[[139 116 102]
 [139 100 151]]
|
[102 100]

[[140 134 130 148]
 [143 136 109 156]]
|
[148 109]

[[122 109 117 135 143]
 [113 115 111 121 139]
 [143 149 136 118 146]
 [134 129 152 127 137]
 [112 114 107 123 139]]
|
[143 121 136 129 112]

[[112 114 110]
 [102 129 140]]
|
[110 129]

[[128 132  98]
 [108 123 119]
 [121 102 121]
 [108 137 142]]
|
[ 98 123 121]

[[128 138 121]
 [128 121 133]
 [128 131 131]
 [128 151 123]]
|
[121 121 128]

[[127 130]
 [124 132]
 [125 127]
 [128 129]
 [153 140]]
|
[130 124]
---
[[129 125 112 112 120 107 137 120 122 130 111 118]
 [134 127 117 116 113 112 136 123 127 123 119 125]
 [130 126 118 112 115 108 133 118 126 124 113 120]
 [134 128 113 115 116 106 137 124 124 126 116 122]]
|
[[118 125 120 122]
 [111 119 113 116]
 [130 123 124 126]
 [122 127 126 124]
 [120 123 118 124]
 [137 136 133 137]
 [107 112 108 106]
 [120 113 115 116]
 [112 116 112 115]
 [112 117 118 113]
 [125 127 126 128]
 [129 134 130 134]]

[[120 138 142 122 134 131 146 120 135 134 131]
 [135 124 115 126 127 141 115 125 114 122 128]
 [113 146 152 115 136 134 158 110 137 141 133]
 [115 143 148 117 135 133 153 113 136 137 132]
 [135 130 128 130 123 124 123 133 127 143 136]
 [129 128 128 129 128 128 128 129 129 128 128]
 [134 129 129 133 125 122 125 136 131 138 133]]
|
[[131 128 133 132 136 128 133]
 [134 122 141 137 143 128 138]
 [135 114 137 136 127 129 131]
 [120 125 110 113 133 129 136]
 [146 115 158 153 123 128 125]
 [131 141 134 133 124 128 122]
 [134 127 136 135 123 128 125]
 [122 126 115 117 130 129 133]
 [142 115 152 148 128 128 129]
 [138 124 146 143 130 128 129]
 [120 135 113 115 135 129 134]]

[[126 119]
 [138 126]
 [137 119]
 [115 103]
 [123 115]
 [131 136]
 [126 124]
 [132  98]]
|
[[119 126 119 103 115 136 124  98]
 [126 138 137 115 123 131 126 132]]

[[114 109]
 [126 107]
 [151 127]
 [146 147]
 [128 151]
 [119 112]
 [132 130]
 [132 137]]
|
[[109 107 127 147 151 112 130 137]
 [114 126 151 146 128 119 132 132]]

[[142 117 152 104]
 [111 138 106 142]]
|
[[104 142]
 [152 106]
 [117 138]
 [142 111]]

[[133 117 133 129 125 131 134 137 131 134 126 134 142]
 [115 137 123 127 132 128 125 137 135 129 120 131 106]
 [143 117 130 139 142 117 126 136 137 124 124 129 151]
 [129 124 142 132 132 119 127 132 150  99 125 148 136]
 [134 122 156 133 127 108 137 134 138 120 129 131 134]
 [135 121 136 124 128 126 125 134 133 130 125 132 136]
 [133 133 136 126 123 134 134 117 135 117 131 124 132]]
|
[[142 106 151 136 134 136 132]
 [134 131 129 148 131 132 124]
 [126 120 124 125 129 125 131]
 [134 129 124  99 120 130 117]
 [131 135 137 150 138 133 135]
 [137 137 136 132 134 134 117]
 [134 125 126 127 137 125 134]
 [131 128 117 119 108 126 134]
 [125 132 142 132 127 128 123]
 [129 127 139 132 133 124 126]
 [133 123 130 142 156 136 136]
 [117 137 117 124 122 121 133]
 [133 115 143 129 134 135 133]]

[[121 132 118 108 142 130 132 116 124 120 143 100 140]
 [141 146 148 129 137 132 125 108 123 127 113 115 128]
 [147 131 131 132 146 133 136 138 130 131 110 126 102]
 [125 122 104 138 115 156 124 128 120 116 125 117 131]
 [132 104 117 110 116 140 134 134 129 131 115 141 142]
 [129 120 111 115 103 118 130 147 133 107 138 130 129]
 [128 118 141 102 108 134 139 121 136 136 106 139 126]]
|
[[140 128 102 131 142 129 126]
 [100 115 126 117 141 130 139]
 [143 113 110 125 115 138 106]
 [120 127 131 116 131 107 136]
 [124 123 130 120 129 133 136]
 [116 108 138 128 134 147 121]
 [132 125 136 124 134 130 139]
 [130 132 133 156 140 118 134]
 [142 137 146 115 116 103 108]
 [108 129 132 138 110 115 102]
 [118 148 131 104 117 111 141]
 [132 146 131 122 104 120 118]
 [121 141 147 125 132 129 128]]

[[131 128 132 133]
 [130 125 139 129]
 [125 128 106 128]
 [124 128 133 126]
 [127 128 130 127]
 [128 129 141 126]
 [124 125 137 125]]
|
[[133 129 128 126 127 126 125]
 [132 139 106 133 130 141 137]
 [128 125 128 128 128 129 125]
 [131 130 125 124 127 128 124]]
